cols: H R G D P
[-3.71  4.11  2.75 -1.22 -1.29] : Mez
[-3.71  4.11  1.55  6.13 -2.04] : tis
[ 4.70  3.92  4.65  2.55 -3.78] : kep
[-3.71  4.11  2.75 -1.22 -2.42] : Peko
[ 3.92  4.65  4.70 -1.57 -3.61] : kezim
[ 4.21 -5.25 -3.98 -8.29 -0.03] : Duf
find: [3.92 4.65 4.70]  kezim
col: [-3.71  4.70 -3.71  3.92]  H
col: [1.55 4.65 2.75]  G

cols: U C M X
[-0.42  0.33 -0.07  0.43] = Pasa
[-0.42  0.33 -3.07 -8.31] = Mogu
[-0.91  0.27 -0.50 -1.14] = Fisif
[-3.86  1.31 -4.40  5.20] = rini
col: [ 0.43 -8.31]  X
find: [-3.86  1.31]  rini
find: [-0.42  0.33 -0.07  0.43]  Pasa

cols: V F A J W T Q
[ 3.91 -2.13 -5.19  4.32 -4.45  4.67 -2.97] -> petol
[-3.40 -5.19 -8.10 -2.13  4.67 -4.45  4.32] -> zefar
[-3.40 -5.19 -2.97 -2.13  4.67 -4.45  4.32] -> mova
[ 0.00  0.00  1.20 -0.54  0.28  0.00  0.06] -> Vinez
[ 3.91 -1.30 -2.31  1.76  1.24 -1.48  6.13] -> gizu
[-2.51 -2.61 -6.12  1.12 -1.01 -0.28 -4.67] -> sekib
find: [-5.19 -2.97 -2.13  4.67 -4.45  4.32]  mova
col: [4.32 4.32]  Q
col: [ 1.20 -2.31]  A
find: [-3.40 -5.19 -8.10 -2.13  4.67 -4.45]  zefar
col: [ 4.67 -4.45 -4.45  0.00]  T
col: [-1.48 -0.28]  T
col: [-4.45  0.00]  T

cols: Z N B S K L
[ 0.74 -8.23  5.71  3.43 -4.46 -4.38] -> Sir
[ 3.05 -6.70  0.74 -8.23  5.70  8.49] -> duret
[ 0.68  0.52 -1.97 -0.85  1.20 -4.68] -> fetuf
[ 1.80 -1.50  2.55  0.48  3.11  1.95] -> Sof
find: [ 1.80 -1.50  2.55]  Sof
col: [1.20 3.11]  K
find: [-8.23  5.70  8.49]  duret
col: [ 8.49 -4.68]  L
find: [ 0.74 -8.23  5.70]  duret

cols: Danom tok gesu lesek tili gobur Gef nifis
[ 1.35  3.62 -1.40 -2.33 -0.65 -1.67 -0.34  0.43] -> tetel
[ 5.36 -4.40  1.61 -0.69 -0.31 -3.44  2.55 -4.49] -> sul
[ 0.39  2.04  3.10 -0.78  0.19  0.35  1.86  0.49] -> zad
[-0.90 -0.52  1.52  3.76  3.20  1.34  3.00 -1.39] -> Fali
[ 0.23  3.37 -2.41 -4.49 -0.18 -1.46 -1.02  1.77] -> timiz
[ 5.36 -4.40  1.61 -0.69 -0.31 -3.44 -2.96 -4.49] -> Dep
[-1.02  3.16  1.15 -4.58  0.39 -3.47 -3.40  0.47] -> Robut
[ 0.42 -0.29 -2.69 -3.18 -2.83 -0.94 -0.56  2.39] -> suvi
[-1.40 -2.33 -0.67 -4.58  0.39 -3.47 -3.40  0.47] -> gafa
[-1.05  2.01 -0.38  3.22 -2.15 -1.76 -2.17 -2.14] -> pirot
find: [-3.44  2.55 -4.49]  sul
find: [-1.40 -2.33 -0.65]  tetel
col: [-3.44 -3.47 -0.94 -3.47]  gobur
col: [-4.58 -3.18 -4.58]  lesek
col: [-0.34  2.55  1.86  3.00 -1.02 -2.96]  Gef
col: [-4.49 -0.69 -4.58 -3.18 -4.58  3.22]  lesek
find: [ 3.22 -2.15 -1.76 -2.17]  pirot

cols: Vof lepit Gazu gubo Vom Zaki Megek
[-4.38  4.32 -6.67 -0.72 -2.31 -3.40  3.22]  vuf
[-0.89  4.29 -1.72 -1.30  1.17 -2.46 -3.10]  Famo
[-4.38 -2.31 -0.72 -3.40 -6.67  4.32  4.35]  rufu
col: [-2.46  4.32]  Zaki
col: [-0.89 -4.38]  Vof
find: [ 4.29 -1.72 -1.30  1.17 -2.46 -3.10]  Famo
find: [-4.38  4.32 -6.67 -0.72 -2.31 -3.40]  vuf
find: [-3.40 -6.67  4.32]  rufu
col: [-1.72 -0.72]  Gazu
col: [ 1.17 -6.67]  Vom

cols: gufun gife vezo bofo rut Gemo Kaduf dedef
[ 6.79 -1.26  6.80 -0.36 -0.63  0.80 -1.03  2.77] : geger
[-0.52 -1.81  1.30 -1.06  0.91 -2.70 -1.65  3.12] : boso
[-5.04 -1.47 -1.30  2.47  4.83 -3.97  2.99 -0.61] : robaz
[-1.58 -0.23  2.75 -0.43  0.90  0.84  2.79  3.54] : bige
[-3.74  1.50 -6.66  1.73 -0.33 -5.38  0.39 -3.65] : nimef
[ 3.05 -2.99  1.09 -0.91  5.28 -2.07  0.20  1.34] : gup
[-0.40  0.52 -5.61  3.21  0.42  2.76 -3.12 -0.80] : neza
find: [ 6.79 -1.26  6.80 -0.36 -0.63]  geger
find: [ 0.52 -5.61  3.21]  neza
find: [-1.06  0.91 -2.70]  boso
find: [-0.40  0.52 -5.61  3.21]  neza
col: [5.28 0.42]  rut

cols: zuze dibi nal Nutu
[-1.15 -0.12 -6.58  5.71] = kerug
[-1.15  3.32 -3.85 -2.34] = muk
[-3.81  2.85 -2.66  2.12] = favi
[ 1.35 -2.04 -0.49  1.56] = Nebi
[ 1.94 -2.82 -1.81  4.84] = kip
[-3.21  0.73 -1.15  3.31] = fatob
[-2.04  1.35 -0.49 -2.83] = torot
find: [ 1.35 -2.04]  Nebi
col: [-6.58 -3.85 -2.66 -0.49 -1.81]  nal
find: [-1.15  3.31]  fatob

cols: moz befuv logim Mis
[-0.15  6.64 -0.30  2.39] = guran
[ 2.17  1.83 -0.24  2.82] = Romol
[ 2.23  5.09 -0.24 -1.18] = nit
col: [2.17 2.23]  moz
col: [6.64 1.83]  befuv
col: [ 2.82 -1.18]  Mis

cols: rumo donif Guf Silep dotaz
[ 3.22 -4.10  0.61 -0.33 -1.45] : pali
[ 6.95 -4.29  4.24  1.62  0.28] : vus
[ 1.62  6.95 -4.29  4.24 -1.45] : zibeb
[ 1.67  4.38 -0.75 -3.73 -1.59] : mevob
[ 6.95 -2.22  4.24  1.62  0.28] : Sogu
[-6.50  3.23 -4.10  0.42  3.27] : luz
find: [ 6.95 -4.29  4.24  1.62]  vus
find: [ 3.23 -4.10]  luz
col: [3.22 6.95 1.62 1.67]  rumo
col: [-0.33  1.62]  Silep
find: [ 1.62  6.95 -4.29  4.24]  zibeb
find: [-0.33 -1.45]  pali

cols: Kav kemuz sos kadek dobes kuz Vulon sazap
[-3.08 -1.02  0.83  2.17 -2.30  0.19  0.45 -1.57]  sode
[-2.08  0.78 -0.64  0.25 -0.96 -4.25  0.75 -0.08]  Gini
[-3.08 -1.02  0.83  2.17 -2.30  0.19  0.45 -1.52]  gul
[-2.96  0.27 -0.07  2.96 -2.65  3.48  1.08 -1.73]  riva
[ 4.42  3.48  2.96 -2.65  0.27 -0.07  1.08 -1.73]  debap
[ 0.06 -0.28 -1.82  0.36  0.28 -6.83 -1.77 -1.23]  Saz
[-1.05  4.42  0.95 -1.46  0.73 -0.80  3.06  4.38]  gavo
[-0.25 -0.23 -0.07  1.22 -0.12 -2.03 -3.04 -0.94]  mar
[-2.02 -0.83  0.15  3.33 -2.33  1.34 -0.54 -2.89]  Roku
find: [ 4.42  0.95 -1.46  0.73 -0.80  3.06]  gavo
col: [-1.73 -1.73 -1.23  4.38]  sazap
find: [-1.46  0.73 -0.80]  gavo
col: [-3.08 -2.08 -3.08 -2.96  4.42  0.06 -1.05 -0.25]  Kav
find: [ 0.78 -0.64  0.25 -0.96 -4.25  0.75 -0.08]  Gini
col: [2.17 0.25 2.17]  kadek
find: [ 0.27 -0.07  2.96 -2.65  3.48  1.08]  riva

cols: Pono lepu Givuz Tasob Fazum gise vurob lum Fuvep padis
[-0.15  0.01  0.09  0.06  0.18  6.47  7.79  7.84  7.81  7.75] = dapu
[0.28 3.38 7.72 7.83 7.80 7.72 7.90 7.77 7.87 7.71] = fub
[-0.06  1.94  7.68  7.80  7.76  7.92  7.90  7.96  7.73  7.83] = raz
[-0.08  0.04 -0.04  0.51  7.12  7.90  7.86  7.80  7.84  7.71] = fugi
[ 0.04 -0.04  0.50 -0.04  0.11  2.90  7.62  7.90  7.89  7.73] = Zitad
[-0.15  0.16 -0.01  0.10  1.61  7.55  7.70  7.96  7.80  7.83] = gur
[0.09 0.07 4.26 7.73 7.82 7.77 7.73 7.78 7.89 7.72] = tobo
find: [-0.15  0.16 -0.01  0.10  1.61  7.55  7.70  7.96  7.80]  gur
col: [7.86 7.62 7.70]  vurob
find: [ 0.04 -0.04  0.51]  fugi
col: [7.83 7.72]  padis

